(in the rows, 128 means zero)
These are runs of 6 systems, one row a step. Runs of the same system follow the same rule from any start.
gid, seq 1:
[[122 175 124 106 149 166 133 130 127  92 110 120 128 140 107 100 172 133]
 [140 118 106 129 133  87  98 110  97 151 117 158 129 130  82 139 143 137]
 [113 111  99 145 123 141 118  96 110 144 118 117 146 107 174 106 113 140]
 [129 134 118 112 147 152 168 126 131 110 113 129  96 122 107 120  87 116]
 [120 117 114  86 144  95 101 140 133 144 125 100 112 136 120 111 147 129]
 [123 168 104 137 119 147 114 122 144 156 113 143 154  98 125 116 140 127]
 [134 115 150 122 159 141 115 105 109 128 103 151 111 133 135 140 111 135]
 [118 135  87 111 144 110 139 128 115  98 136 109 131 141 144 100 134 147]
 [142 121 106 119 100 129 144 116 128 157 111 138 123 107  88 111 128 116]
 [102 126 135 121 144 143  86 118 113 146 113 100 123 122 137 129 117 124]
 [131 157 101 132 164 118 143 129 145 120 133 146 120 119 135 113 107 131]]
kema, seq 2:
[[109 144  78 144 137 183 179 156 133 169 147 135 165 142  72 100 182 143]
 [125 143 144 107  90  82  48 123 132 150  84 141 138  91 100 188  93 113]
 [137 102 120 152 182 166 121  81  83 126 144 125 125 142 225  83 144 151]
 [101 129  90  79 132 150 194 158 146 117  79 132 122 135  32 123 116 147]
 [130 120 130 126  99  81  23 105 144 183 140  93 107  96 153 121 167  84]
 [135 145 107 188 166 211 179 109  96 150 139 187 169 124 151 120 102 152]
 [ 89 117 146  38 159  87  99 164 150 102  63 111 102 143  84 169 106 148]
 [147 130  72 152  98 127  99  75 132 144 160 100 125 102 202  42 205 109]
 [135 118 148 145 127 207 186 139 101 177  97 189 153 132  29 173  85 134]
 [ 80 142 129  91 177  45   4 136 128 117 121  65 106 126 167 149 116 135]
 [169 107  63 155 120 184 222  77 146 131 127 186 139 101 197  47 157 151]]
Puziz, seq 3 (11 x 18):
[[157  78  92 121 125  97 150 112 118 141 129 165  87 118 120 140 105 123]
 [111 115 143  89 138 152 126 168 136 170 144  83 127 136 153 123 114 114]
 [127 179 102 121 130 129 122 117 167 122 106 132 118  86 123 100 113 113]
 [122 120 150 127 169 131  97 117 122 138 110 150 141 150 141 131 173 158]
 [101 125  92 147  91 144 138 118 105 104 125 103 151 121 127 127 123 136]
 [169  99 131 120 124  89 125 101 104 154 125 153 111 124 120 114 117 120]
 [ 93 122 132 125 154 157 136 154 125 155 141  88 129 142 118 115 111 126]
 [124 137  99 125 119 103 124 114 171 119 106 141 107  93 133 127 112 120]
 [131 118 140 120 157 151 105 128 115 152 138 131 130 147 156 122 175 135]
 [109 151  96 123 102 149 143 130 115 111 105 116 151 113 114 130 101 131]
 [152 107 144 127 133  75 107 100 117 148 129 136 123 132 135 105 132 133]]
fika, seq 4:
[[161 129  79  91 101 106 128 126  97 118 126 146 116 119 104 139 134 118]
 [128 121 143 121 124 150 113 135 105 197 135 108 157 126 142 105 121 122]
 [ 97 139 142 150 136 118 142 116 147 103  99 115 133 120 115 112  81 141]
 [140 109 109 128 164 106 119 103 131 123 127 153 100 137 131 115 172 142]
 [108 126  94 114 113 166 126 156 147 149 131 116 121 109 127 151 130 108]
 [148 143 146 117 111 105 106 108  99 128 111 128 135 115 132 130  83 119]
 [119 135 128 135 166 151 145 122 127 138 126 128 148 145 142  81 151 155]
 [100 109 107 124 109 122 138 136 158 117 100 130 114 117  87 152 125 131]
 [151 121 112 138 127 111  85  98  99 148 146 124 110 116 148 115 137 109]
 [113 147 122 122 154 170 162 155 135 145 129 131 147 126 136 125  85 135]
 [121 120 146 100 120  86 107 118 144 105  89 124 125 131 122 132 132 142]]
gid, seq 5:
[[134 150 120 163 138 170  75 107  75  89 157 132 101 129 148 179 138 103]
 [164 113 113 118 150  84 179 150  95 147 166 151 150 149 144 118  69 149]
 [107 100 151 103  78 122 156 127 162 117  85  90 145 125 126  95 131 135]
 [114 159 136 162 134 151  94 112 134 122 144 105  91 121  83 123 155  88]
 [123 108 117 138 168 115 115 149 124 172 151 162 137 137 142 168 114 143]
 [133 131 130 107 100 121 148 129 149  85 111 130 144 115 182 133 113 141]
 [157 136 151 126 120 143 147 117 104 119 141 119 110 147  93  96 150 103]
 [ 95 117 125 140 136 108 106 145 113 158 130 114 155 144  95 145 128 144]
 [121 126 122 163 118 116 129 103 163 116 126 139 117  97 165 126 107 122]
 [139 111 137 109 148 170 158 144 120 125 142 127 102 148 136 130 139 116]
 [120 149 121 101 109  86 111 155 123 115 128 112 148 136 105 147 120 132]]
fika, seq 6:
[[135 209 146 131 181 128  82 134 140 122 155 116 118 113 175 111  96 104]
 [148 158 152 103 139 158 176 146 167 103  89 193 155 135 125 144 146 157]
 [110 104 129 116  73 139  88 111 109 101 102  90 131 138 112 146 204 127]
 [148 131  79 178  98 126 155 104  72 151 169 126 146 116 102  98  94 114]
 [103  79 163 119 181 106 137 154 122 164 126 127 140 158 144 143  74 160]
 [106 144 114 117 131  87 121 125 196  88 123  92  93 109 156  92 144 118]
 [173 136 133 127 136 168 143 121 126 152 136 179  91 121  89 142 147  94]
 [ 90 156 142 117 121 153  71 158 104 130 123 102 170 134 140 180 126 134]
 [159 135 119 146  93  91 175  91 121  93 121 145 158 118 155  78 114 148]
 [108  64 142 114 162 162 154 136 119 153 126 114 100 168  97 120 158 136]
 [ 99 157  89 136 101  74  83 142 149 123 144  89 118 101 101 146 101 101]]
kema, seq 7, 11 rows:
[[157 109 116  77 127 133 156 130  93 104 125 121  95 148 107 117 136 118]
 [118 132 119 135 101 108 119 139 117 179 156  88 152 123 104  95 119 111]
 [123 129 151 173 135 128 130 106 149 141 119 153 129 104 137 139  82 125]
 [109 115 136 109 177 137 130 145 149  93 128 128  99 152 149 149 145 144]
 [139 150  88 104  92 123 139 140 137 115 136 119 136 119 123 111 164 118]
 [151 120 168 140  99 138 119 118  98 166 128 136 150 126 111 134 115 113]
 [ 98 138 134 149 168 112 115 122 114 108 129 110 131 143 132 126  96 146]
 [135 100 100 117 128 103 157 119 160 110 121 139 100 120 139 112 137 133]
 [120 124 131 125 103 165 126 150 132 148 144 109 124 129 114 144 148 102]
 [141 175 137 136 138 112 104 125 112 135 138 137 144 117 126 129  99 118]
 [127  97 149 128 150 115 150 122 134 123 119 141 139 148 157 119 129 161]]
kof, seq 8:
[[154 158 127 140 120 165 130 153 135 161 170 159 154 122 160 144 161 113]
 [148 149 165  88  88 132 128 141 110 110  98 128 153 121 134 157  79 120]
 [137 126 146 144 127  86 124 104  94  79 144 102 127 162 129  96 155 143]
 [108 110 120 152 106 140 180 157 146 144 152 119 135 139  78 125 132 125]
 [124 107 152 129 123 119  88 135 133 141 145 118  90 117 138 177  98  92]
 [147 160 130 139 158 134 152 133 126 103 167 133 132 136 181 106 118 130]
 [139 128 151  80 103 120 160 159 160 121 104 137 135 139 100 134 142 133]
 [126 132 148 160  94 123  72 102 109 119 143 100 126 128 129 135 167 105]
 [139 139 122 156 136 154 185 141  95 122 154 146 146 143 107 132  83 132]
 [117  88 147  82 123  78 115 158 147 118 124 107 113 142 142 161 109 134]
 [136 144 123 172 115 132 134 102 147 113 165 104 113 117 153  79 162 104]]
kof, seq 9, 11 rows:
[[146  93 136 101 126 133 135  84  94 100 108 105 129 143 203  65 159 150]
 [ 94 165  95 109 119 142 153 149 136 130 115  88 133 131  33  90 145 121]
 [125 101 158 178 144  97  62 104 117 189 137 154 116 121 103 167 115 115]
 [105 122 104 154 155 166 171 127 137  99 131 138 141 122 202 130  88 158]
 [149 118  97  47 121  95 144 139 153 104  95 130  87 124 108 119 144 123]
 [122 148 136 156 124 141  72 107 115 184 149 104 153 126 130  83 192 116]
 [117 152 140 153 133 167 165 128 117 134  98 156 152 116  84 150  53 137]
 [120  78 122 102 155  68  95 117 120  91 115 128 101 150 166 154 140 158]
 [123 137  67 152 104 144 168 118 154 141 150 108 135 107 138  61 164 121]
 [136 121 160  93 137 164 112 141 120 185  98 142 109 122  70 155 100 100]
 [100 159 130 160 166 100  68 112 119 103 138 116 149 128 185 137 117 151]]
Puziz, seq 10:
[[ 87 129  55 145 127 105  59 111  73 155 130  98 142 120  92 136 138 135]
 [143  84  86 148 154 119 158 103 114 192 127 172 144 108 164 100  83 153]
 [101  82 147  81 135 166 125 116 125 129  89  68  93 127 166  98 105 120]
 [124 155  51  95 127 107  96 115 139 145 111 109 104  99  91  83 167 112]
 [109 119 125 132 165 156  97 125 128 213 101 165 170 118 132 135 134 159]
 [ 97 119 100 140 122 136 103  87  99 102 105  87 132 105 190 110  86 137]
 [159  93  87  96 145 109 146  90 105 140 109 139 100 136 116  66 170 139]
 [ 79 104 123 104 116 166 112 152 126 197  95  94 150 122  87 138 118 131]
 [126 144  83 155 136  91  78  90 137 153 126 126 112  78 164 107  86 109]
 [124  97 115 107 203 175 148 114 112 145 111 147 118 154 163  91 157 162]
 [ 83 116  95  84  64 137 116 130 136 113  68  76 143 103 114 128 123 132]]
Vuk, seq 11, 11 rows:
[[150 171 122  78  62 110 174 130 164  91  92 106 135  95 111  78  97 106]
 [126 133 187 117 177 149  71 110 120 178 101 127 105 142  78 111 171 115]
 [ 74 137  68 194 136 137 129 131 126 138 139 141 168 118 116 152 116 158]
 [169  75 110  96 129  77 145 107 134 105 119 162  87 120 179 133 107 135]
 [112 145 130  76 136 191 146 159 112 134 130  73 141 150 133  87 151 126]
 [133 167 122 137 104  88 110 125 140 154 113 143 131  95  53 136  92 102]
 [121 102 150 156 186 137  99  98 127 158 124 152 131 137 186 116 149 157]
 [102 132  70 119 111 147 189 150 150  70 117 126 128 127 118 141 121 142]
 [164 114 134  73 118  83  81 122 104 150 124 116 103 127 120 123 142 104]
 [106 151 132 160 138 186 143 125 112 178 130 118 174 124 123  87 120 135]
 [114 122 125 129 147  77 137 130 167  96 103 155  99 118 109 163  79 138]]
Vuk, seq 12:
[[141 160 133 178 148 165 140  99 136  90 127 180 105 113 127 154 112 119]
 [127 117 138  98 142 100 120 153  99  76 133 132 143 174 143 169 155 163]
 [137 114 118 137  48 120 137 103 114 126 128  92 147 117 122  87 153 116]
 [134  99 178 150 148 146 140 116 115 162 129 131  97 137  87 129  89 103]
 [ 89 145 118 153 163 100 118 158 147 115 170 102 135 141 152 139 111 139]
 [169 128 124 124  95 118 153 124 168 112 140 160 114 112 155 125 157 113]
 [118 133 165 103 121 185 104 142 101 124 116 110 127 143 119 160 134 112]
 [130 157 116 168 116  88 113 104  94 110 144 120 148 125 105 115 108 128]
 [141  78 167 143 140 117 160 119 146 140 129 155 128 150 145 116 143 148]
 [ 83 121 112 123 108 150 128 153 148  99 135  78 109 128 124 150 124 111]
 [178 148 126 138 123  98 110 115 105 147 165 143 109 120 118 119 130  94]]

Name the system that made each run.
seq 13, 2 rows:
[[119  75 128 142 105  75 125 114 170 127 129 119  96 119 126 123 149 125]
 [126 133 105 163 115 178 140 139 124 126 169 127 116 121 136 154 130 100]]
 | kema
seq 14, 2 rows:
[[ 94 115 156  97 145 142 163 131 209  89  88  91  79 126 140  87 135 127]
 [141 155 118 152 109 145 112 127 158 145 161 136 113 125  86 116 221  94]]
 | kema
seq 15:
[[109  74 128 150 114 126 128 106 143 149 122 110  99 108 146 124  99 116]
 [135 122  93  98 154 142 117 129 125 137 137 116  81 119 140 117 138 104]]
 | Puziz
seq 16 (2 x 18):
[[158 134 181 129 171 129 165 110 129 118 120 149 106 146 111  92 104 124]
 [ 73 117 137 125 125 120 123 156 162  91 123  82 113 149  99 150 149 131]]
 | Puziz
seq 17, 2 rows:
[[169 121 134 107  90  86 154 142 114 136 152 127 131 124 135 133  78 109]
 [134 148 176 126 159 137 146 145 149 145 145 111 116 142 118  94 120 108]]
 | Puziz
seq 18:
[[ 84 108  82 162 143 144  92  83 106  88 108 114  94 116 138 148 127 135]
 [156  82  68  91 126 101 139 124  99 147 134 146 126 134 152 118 149 148]]
 | Puziz
seq 19 (2 x 18):
[[133 130 166  96 116 116 106 139 152 155 119  97  95 115 106 121 107  87]
 [105 174 103 148 179 134 108 141 155 141 148 133 123 121 121 120 144 126]]
 | Puziz
seq 20 (2 x 18):
[[121 174  67  85 112 218 145 179 151 126 135 139 159 114 156 154 185 125]
 [172 181 181  64 107 124  76 119  85 155  79 143 164 121  96 125 123 120]]
 | kema
seq 21 (2 x 18):
[[164 109  92 142  94 142 164 133 127 171 154 172 131 108 116 139 134 111]
 [122 122 161  83 125 146  94 143 102 146 114  90 135 127 164 146  86 115]]
 | kof
seq 22 (2 x 18):
[[109 166 169 155 157 121  75 126 128  88 145 113 126 144 137 148 152 126]
 [147 117 125 173  87 123 156 112 124  97 147 165 148 137 122 139 176 139]]
 | Vuk
seq 23:
[[ 93 111 182 187 113 120 152 140 210 167 149 107 172 133 162  80 166 144]
 [118  96 148 181 123 130 149 102 142  49 128 140  49 137  84 183 110 103]]
 | fika
seq 24 (2 x 18):
[[170 147 119 135 120 157 161 132 111 159 152 167 142 115 137 126 103 112]
 [119 124 167  70 126 114 110 148 119 115 101 103 143 143 146 145 104 142]]
 | kof
seq 25 (2 x 18):
[[191 135 111  91 143  48 136 147 117 147 172 156 105 159  69 102 189 118]
 [ 85 105 162 135  88 195 107 156 147 215 114 109 191 108 158 151 122 129]]
 | Vuk
seq 26 (2 x 18):
[[ 78 100 140 139 137 141 124 150 110  92 148  67 102 165 106 157 125 122]
 [157 133  75 129  98  79 153 136 169 127 150 162 110  95 118 136 122 107]]
 | Puziz
seq 27, 2 rows:
[[112 232 145 144 128 173 144 169 180 132 144 123 179 104 128 106 116 112]
 [152  89 206 128 166 103 115 114 141 125 102 188 100 160 106 169 146 142]]
 | gid
seq 28 (2 x 18):
[[138 129  88  93  95 133 112 116  87 103 139  75 116 121 166 100 133 108]
 [141 163 127 124 144 139 151 139 116 184 130 135 139 117  65  96  85 107]]
 | gid
seq 29:
[[104 157  69 139 229 119  68 114 131 177 117 172 144 114 151 114 154 171]
 [119 123  77 107 117 140 148  92 166 160  42 182 167  74 145  99 114 170]]
 | kof
seq 30, 2 rows:
[[138 148 198 158  74 156 143 133 168 120 122 148 181 112 171 147 123 126]
 [127 107 158 145 127 144 152 101  82  44 122 113 111 176 111 127 158 144]]
 | fika
seq 31:
[[144 158 192 176  78 122 188 162 190 125 160 150 174 123 128 136 111 118]
 [148  93 194 109  89 156 129 133 111  56 127 124  88 156 134 197 140 103]]
 | kof
seq 32 (2 x 18):
[[107 170 132 126 137 151 136 130 132  88 126  97 138 128 150 105 112 130]
 [149 125 136 120 130  95 144 130 132 123 124 157 117 143  80 132 147 132]]
 | kof
seq 33 (2 x 18):
[[113 133 109 146 148 156 165 159 177 157 156 137 113 122 113 123 137 114]
 [125 115 153  89 113 120  93 155 150 123 111 137 123 126 140 190 132 124]]
 | gid
